(in the rows, 128 means zero)
D: several groups of rows, each row roughly a mix of its group's hidden directions
D (162 x 11)
[[123  85 107 106  91 124 136 117 108 164 130]
 [135 147 160 157 127 144 100  89 135  94 126]
 [101 123 147  84  94 144 112  99 144 121 117]
 [170 176 110 147 138  97 130 130 135 118 122]
 [139 149 163 179 136 156 123 108 134 122 113]
 [140 155 109 121  89 153  91 125 117 137 159]
 [135 149 155 156 152 126  79 147 154 130 123]
 [132 139 164 140 106 170 102 101 104 124 144]
 [156  99 139 151 142 151 166  98 116 149 121]
 [107 121 108 134 107 147 124  74 144 102 146]
 [133  75 132 108 156 119  85 124 132 121 125]
 [130 114 125 143  99 139  92 179 118 141 150]
 [109 149 123 109 156 109 125 180 158 128 125]
 [108 121 140 169 141 117 154 170 107 128 104]
 [164 165 145 155 116 148 111 101 103 117 134]
 [109 119  87 109 105 109 110  88 118 150 138]
 [ 96 123 137  72 109 143 131 130 111 108 105]
 [157 151 127 135  94 156 118 105 126  83 136]
 [124 131 111  90  89 130 102 109 102 144 154]
 [132 140 130 151 108 150  79  84 133 123 123]
 [126 136 180 156 108 165 141 128 114 119 112]
 [161 144 129 102  97 158 109 100 125 111 153]
 [142 126 125 129 133 122 110  63 138 139 158]
 [122 148 135 111  75 117 123 103 125  99 157]
 [126 144 170 153 133 145 101 104 142  91 116]
 [109 114 100  75 142  97 117 130 138 149 126]
 [128 150 105 104 136 106 102  95 168 130 149]
 [ 89 125 163 126 150 129 129 147 148 105  90]
 [145 151 106 110  98 153 103  85 130 136 144]
 [124 106 118 152 112 103 170 150 104 160 134]
 [ 82 102 160 119 117 155 130 132 106 129 101]
 [149 157 109  97 101 112 128 154  94 107 141]
 [119 101  94  92 148  99 135 119 160 139 143]
 [ 93 127 120 123 159  98  82 153 136 132 133]
 [132 111  93  72 127 114 117 104 122 126 149]
 [107  96 124 130 174 112 147 154 155 147 122]
 [123 153 148 155 157 129 119 115 182 117 136]
 [106 100 101  80 118 123 143 135 102 109 111]
 [138 136  99 103 131 136 172  94 115 159 137]
 [143 114  82 108 128 101 133 102 104 135 159]
 [101 110 120 134  75  91 123 146 114 126 140]
 [108 121 131 122 150 113 129 107 191 148 131]
 [134 124 124 109  78 155 145 123  84 130 128]
 [108 115 126 120 103 124 132 172  79 140 114]
 [166 116  99 149 115 118 104 135 106 162 152]
 [140 151  93 108 102 115 119 158  86 120 132]
 [145 151 144 133 111 149  88  89 137  99 140]
 [152 123 117 102  90 144 154  87 134 142 146]
 [126  97  92 101 103 102 132 150 114 155 147]
 [103 123  98  94 162  95 138 139 141 153 126]
 [108 117 146 147 177 113 149 135 162 146 111]
 [ 83  94 133  91 140 112 131 133 157 140 133]
 [167 181 125 147 113 114 107 116 125 115 135]
 [149 104 103 140 127 127 102  73 141 121 145]
 [118 130 180 169 145 152 132 147 138 132 115]
 [167 143  93 153 136  89 137 138 120 149 138]
 [169 161 149 169 115 154 137 126 125 113 124]
 [140 144 120 118 141 100  98 119 151 179 149]
 [110 108 105  88 147 106 142 173 131 136 122]
 [117 127 151 111 108 156 155 122  83 100 111]
 [100  91 143 106 132 122  96 100 153 151 119]
 [ 99 137 154 131 165 115 115 129 171 157 122]
 [147 126 134 182 127 134 149 141  85 116 133]
 [100 157 129 113  77 118 113 143 101 114 119]
 [157 119 103 139 172  93 142 148 139 109 125]
 [101 109 106  81 130  98 142 138 157 140 134]
 [160 155  92 101  96 115 116 129 121 130 157]
 [179 147 133 157 122 140 110 152 120  97 136]
 [112 131 118 112 129 138 115  72 162 154 141]
 [152 161 135 184 122 121 135 138 117 110 148]
 [146 127 140  96 129 173  98  95 148 139 122]
 [159 135 115 173 149 113 135 158 128 155 150]
 [141 134  94 125  85 121  84 115 122 112 146]
 [119 130 106  87 147 127 177 148 128 153 122]
 [163 156  95 133 119 120 108 102 151 124 160]
 [147 109 109 148 151 117 163 159 110 165 132]
 [111 127 160 131  93 170 134 114 101 103 116]
 [117 114 146 130 178  97 156 129 136 108 102]
 [118 126 163 149 140 125  85 133 142  84 116]
 [125 108 125  95  98 142 102 144  82 118 113]
 [120 139 135 140 158 119 152 107 180 149 148]
 [107 147 139  72 105 142 108 137 138 104 121]
 [122 109 142 134 103 135 123 180  84 122 124]
 [149 138 102  94 107 126 114  87 132 140 162]
 [113 123 126 144 144 113 133 195 135 117 111]
 [114 118 102 107 109 100 101 102 146 170 129]
 [110 111 119 125 171 100 111 144 162 160 127]
 [127 151 144 128 133 153 106  71 139 104 118]
 [110 130 140 122 112 133 155 151  78 113  94]
 [145 132 139 138  84 168 116 125  88 129 140]
 [108 129 156 128 124 160 128  77 139 136  97]
 [132 123 153 162 117 181 154 143 130 115 116]
 [156 138 136 133  90 161 107 124 102  92 135]
 [149 125  99 130 161  85 126 163 133 150 126]
 [ 99 105 173 114  95 143 135 121 100 138 119]
 [137 137 179 128 154 146 137 162 149 105 119]
 [121 136 159 122  79 144 114 119  84 125 132]
 [154  95 105 144 124 108 148 143 102 163 151]
 [118 119 153 129 116 154 175 142  99 102 106]
 [ 97 100 166 148 149 154 149 137 130 118 102]
 [138 162 145 173 153 109 118 138 147 127 158]
 [136 127 149 146 139 139 129 174 112  87  98]
 [114 110 102  83 158 104 127 131 161 141 137]
 [151 167 147 143  96 146 118 116 108 101 153]
 [100 150 142 122 151  98 115 116 155 172 120]
 [169 136 144 167 161 123 145 123 119 100 115]
 [129 146 139 127 111 159 151 137 125  73 102]
 [107 138 157 129 124 160 153  89 161 116 143]
 [112 141 161 154 156 140 149 136 160  94 112]
 [174 116  94 158 152 137 132 134 127 102 147]
 [114 146 112  62 127 121 107 140 134 124 144]
 [149 146 120 159 127 117  98 103 148 163 158]
 [140 158 153 150 163 156 110 142 150 106 110]
 [ 94 101 139  99 110 134  99 126  86 137 139]
 [176 145 146 155 126 146 105 115 131 113 161]
 [133 135 106 110 131  97 100 166 130  92 153]
 [144 153 112 163 137  95 104 152 159 146 123]
 [126 123 136  93  97 161 117 100 127  89 115]
 [136 135 141 119 123 125 107  71 154 157 150]
 [ 97 117 119 117 165  98 127 164 151 151 117]
 [144 132  85 135 121 117 128 166  86 113 145]
 [118 161 153 131 155 126 124 112 183 120 134]
 [ 92 114 132 109 119 130 146 167 105 117  89]
 [123 138 167 156 123 144 161 164 128 137  97]
 [ 89 115 153  84 140 117 123 127 127 166 124]
 [123  96 102 109 168 103 138 163 145 129 123]
 [139 143 123 106  86 145 110  84 116 105 140]
 [ 89 109 144  94 100 139 114 136 111 107  99]
 [160 149 159 152 112 146 117 157  96 113 115]
 [ 97 116 144 102 124 131 121 182 135 132  99]
 [124 157 125  91  87 135 124  94 133 108 149]
 [ 99 116 110 116 104 126 132 166  85 136 105]
 [ 80 133 149  99 123 133 155 107 140 121  97]
 [114 109 102  80  97 113 124 114 113 153 142]
 [119 145 141 105 112 154 129 126 117  67 119]
 [141 134  90 122 139 106 120 181 131 153 143]
 [107 136 120 115 120 122 108  78 154 161 150]
 [130 128  91  97 133 113  86 110 114 133 161]
 [117 102 157 116 141 136 146 175 105 146 104]
 [137 104  91 150 119  92 138 144  99 150 149]
 [141 137 115 123  83 128  97  84 113 125 149]
 [119 136 128  82  99 155 136 105 128  94 107]
 [128 147 102 155 118 133 107  69 117 128 127]
 [134 130 127 100 136 113 151  82 174 136 138]
 [161 130  97 152 143  89 147 152 114 151 129]
 [131 120 124 130 151 114 116  95 184 148 146]
 [153 161 166 144 122 120 109  93  99 120 129]
 [154 118  98 118 130  80 120 133 159 150 148]
 [125 121 104 124 137 105  95 110 149 176 151]
 [105 108 122  94 133 104  87 128 145 163 139]
 [146 149 143 141 103 163 115 104 134  84 143]
 [111 115 119  84 114 116  93  93 133 102 136]
 [105 145 162 133  89 124 108 149 143  91 127]
 [ 99 121 144  91 108 135 110  79 125 112 123]
 [118 121 153  81 155 140 117 103 147  98 116]
 [151 118 125 164  96  99 117 135 106 117 166]
 [123 119 130 163 157 109 144 168 117 119  90]
 [130 123 141 107 138 160 109  69 139 129 114]
 [130 123 154 181 137 131 161 152 111 142 111]
 [165 133 128 164 108 138 131 167  95 117 123]
 [166 125 108 172 149 132 136 147 113 160 137]
 [ 97 104 105 128 156  93 133 132 137 169 119]]

the two rows of each list that fit no group, in list order (the others fit one group, some only roughly)
  j822: [142 155 141 134 161 150 143 118 137  82 102]
  j289: [127 133 158 178 162 145 112 102 123 129 116]
  j879: [130 108 130 153 174 112 115 168 152 144 123]
  j444: [133 130 141 152 152 121 163 185 131 137 123]
  j30: [119  94 113  85 160 119 146 154 125 147 115]
  j941: [ 96 149 140 130 142 134 147 176 147 127  94]
  j441: [109 112 141  80 101 123  94 120 140 101 133]
  j345: [140 155  90 159 140 119  84 123 125 107 138]
  j806: [121 130 102  88  83 109 110 118 124 121 156]
  j340: [146 137 130 161 119 144 162 173 119 110 104]
  j293: [139 110 104 106  82 146 113 104  96 128 146]
  j335: [ 93 129 125  69 135 117 113 127 156 134 119]
  j636: [119 139 151 181 119 121 133 168 104 120 122]
  j388: [160 157 120 142 108 155 102  91 148 120 143]
 -> j822, j388
  j590: [141 143 126 119  69 120 137 144 125 127 168]
  j834: [134 114 100 170 153 104 142 162 113 149 131]
  j379: [142 122 129 136 178 131 141 160 172 139 126]
  j398: [163 119 131 161 164 124 145 155 106 142 105]
  j503: [123 163 154 175 124 150 155 111 122 132 110]
  j883: [ 95  88 127  78 138 105 129 126 129 125 118]
  j504: [112 130 152 122 171 145 115 118 179 135 118]
  j725: [138 149 110 135  99 132 127  72 140 127 158]
  j70: [132 134  95  95 122  81 115 120 142 151 150]
  j299: [157 158 145 135  86 142 111  94 129 142 146]
  j325: [143 145 148 144 124 130 149 161  89  94 104]
  j268: [123 106 112 154 127 130 154 156  86 136  93]
 -> j398, j504
  j631: [103 125 106  85 146 106  98 149 155 140 130]
  j414: [126 129 103  73 103 104 124 108 109 141 142]
  j937: [130 131 170 152 144 133 123 174 110 126  98]
  j827: [111 112 167 140 136 158 121 140 120 101  86]
  j71: [146 107 137 139 121 165 160 138  89 101 112]
  j307: [139 150 118  80 105 130 113  90 150 138 143]
  j146: [173 155 144 171 149 148 128 132 128 130 144]
  j585: [142 121 163 151 111 167 123  83 121 128 135]
  j627: [124  94  86  95 124 106 101 111 117 137 140]
  j21: [145 144 124 147  93 158 113 100  97 136 157]
 -> j827, j21
  j393: [162 129 122 129  92 144  96 104 102 132 159]
  j803: [118  87 125 102 161 109 139 169 129 136 115]
  j578: [136 129  77  95 132 122  99 135 147 105 147]
  j661: [ 95 128 132  72 112 124 132 152 103 136 114]
  j214: [164 147 134 183 128 142 127 126 142 104 146]
  j216: [148 153 139 153 150 127  97  97 169 121 122]
  j47: [142 136 165 158 118 155 100  88 132 115 121]
  j313: [ 99 109 125 106 151 130 155 168 130 118  91]
  j44: [110  89 113 126 157 106 161 138 113 157 110]
  j704: [106 124 146 139 130 118 149 176  88 147 115]
  j709: [104 112 142 117 122 126 166 160  97 109  96]
  j224: [125 124 128 148 108 134 162 176 104 103 108]
  j162: [106  82 135 107 162 114 149 143 130 146 104]
 -> j216, j224
  j419: [149 146 114 140 172  97  98 125 156 144 121]
  j934: [159 114 121 182 146 150 140 111 113 141 145]
  j77: [111 112 146 167 166 139 135 157 150 118 105]
  j118: [153 139 106 171 146 118 117 112 164 124 157]
  j204: [144 149 141 132 123 167 100  87 138 118 158]
  j758: [139 119 128 132  92 155 143 102  76 137 118]
  j575: [150 120 135 137 113 145 164 147  77 109 113]
  j282: [112 111 108  84 158 104 161 141 149 130 124]
  j591: [ 72 123 139 115 147 124 116 111 168 137 119]
  j384: [128 118 138 157  86 138 119 104  81 114 127]
 -> j419, j934
  j670: [143 138  90 145 102 107 124 100 101 134 163]
  j257: [138 119 102 108 162 107 114 145 161 163 147]
  j243: [164 142 131 138  88 160 119 104 127 149 155]
  j467: [122 102 137  94  92 156 129 132  88 130 110]
  j785: [134 137 173 166 155 152 102 114 136 141 127]
  j338: [132 189 129 121  97 144 103 114 124 121 137]
  j835: [114 137 117 107 120 122  82 114 163 146 162]
  j478: [128 148 112  76 109 119 126  87 137 138 147]
  j190: [158 136  71 105 116 121 125 140 109 131 152]
  j14: [173 138 127 161 134 133 126 158  96 100 126]
  j276: [115 142 146  84 106 157 142 108 121  95 111]
  j150: [174 131 139 155  99 138 119 119  94 104 139]
  j690: [127 126 156 191 144 138 120 134 124 128 102]
 -> j785, j150
  j516: [143 148 167 176 113 158 114 135 115 123 125]
  j106: [125 122 134 133 121 145  92  71 132 153 147]
  j589: [127 140 128 156 166 119 147 178 144 111 119]
  j290: [155 176 133 128 119 148 111 102 135  91 120]
  j454: [137 149 147 170 156 146 146 119 159 154 112]
  j447: [ 96 145 124  85 153  98 117 121 156 143 116]
  j622: [120 106 107  81 124 102 125  96 139 150 151]
  j496: [141 141 141 154 105 151 154  82 121  98 119]
  j87: [136 162 154 148 110 154 154 113 110  89 126]
  j526: [134 124 155 167 131 158 146 151 123  87 114]
  j913: [122 137 130 144 137 123  70 125 161 146 154]
 -> j290, j454
  j448: [126 139 120  95  89 138  86 100 136 115 145]
  j191: [120  99 133 117 169 148 155 140 150 105  98]
  j492: [ 96  94 130 142 133  91 148 165 114 129 110]
  j502: [147 133 142 164 157 132 131 172 112 130  94]
  j300: [151 147 134 148 128 167 123  74 132 143 124]
  j768: [113 112 145 136 141 140 172 162 106 131  92]
  j953: [ 71 126 135 107 146 120 120 138 165 136 114]
  j436: [136 133 149 164 116 158 127  76 113 112 132]
  j273: [124  95 104  69 112 116 117 131 124 141 141]
  j476: [121 100 127 113  90 146 134 125  73 140 125]
  j354: [139 129 137  97  82 143 129  98  95 129 151]
  j477: [ 93  98 125 115 136 119 164 152 117 124  90]
  j283: [145 119 130 170 130 146 146 177 123 105 113]
  j541: [118 109 111 120 165  95 115 172 129 142 107]
  j18: [136 123 124 132  95 151 147 140  76  99 115]
 -> j502, j436
  j851: [ 86 127 144 106 154 134 121 111 146 105  89]
  j741: [176 165 115 144 127 113 101 137 132  99 135]
  j848: [106 138 119  97 110 139 126 173 112  93 107]
  j499: [103 125 160 164 161 144 140 120 154 129  99]
  j207: [148 117 102 116  83 142 120 100 135 157 155]
  j714: [157 121 104 137 161 122 131 143 169  97 150]
  j270: [109 127 134 149 176  99 128 151 158 146 111]
  j80: [185 131 112 141 108 131 122 104 145 135 159]
  j395: [128 122 142 177 143 118 146 162 128  99 101]
  j641: [ 92 108 131  89 119 107 105  98 119 155 132]
  j311: [127  76 103 124 150 115 152 146 156 143 131]
  j235: [146  84 152 146 147 145 120  98 102 138 148]
  j886: [106 120  97 108 119 103 115 105 143 165 161]
  j700: [137 138 127 107 102 151 136 120 111  67 120]
 -> j395, j886
  j261: [119  93 108  96 127 123 140  89 150 157 142]
  j203: [151 108 142 132  86 153 130 106  85 136 130]
  j306: [109 105 144  83 156 128 110 145 149 159 130]
  j25: [130 126 106  91  83 121 112  96 121 123 155]
  j936: [133 102 161 168 163 145 134 115 129 142 101]
  j673: [131 117  97 135 153  75 146 123 148 147 147]
  j666: [149 167 138 148 110 128 143 163  94 143 146]
  j667: [132 147 107  88  97 113 105  97 110 110 143]
  j488: [142 108 147 144 160 155 114 145 164  93 127]
  j923: [120 109 104  88  89 112 103 106 121 122 150]
 -> j673, j667
  j621: [125 127  95 109 156 108 140 128 184 129 141]
  j120: [140  99 103  80 108 120 134 111 114 149 153]
  j706: [158 181 111 130 126 145 105 112 135 107 149]
  j208: [153 135  90 115  94 121 119  91 118 136 159]
  j723: [178 131  82 119 117 105 126 132 129 127 152]
  j911: [130 132 145 114 161 117 103 129 172 158 156]
  j573: [103 105  98 100 107 105 144 164 119 110 115]
  j861: [152 146 106 126  96 133 114  82 129 132 164]
  j374: [121 145 160 159 144 164 146 158 115 123 101]
  j786: [162 164 126 127 126 156  98  94 134 111 148]
  j127: [119 114 128 132 162 109  80 160 141 151 115]
  j318: [157 131 110 168 134 109 142 116 119 172 149]
  j681: [167 124 134 157 141 154  84 103 136 134 135]
  j346: [120 118 174 142 124 142 164 139 109 110  94]
 -> j573, j374
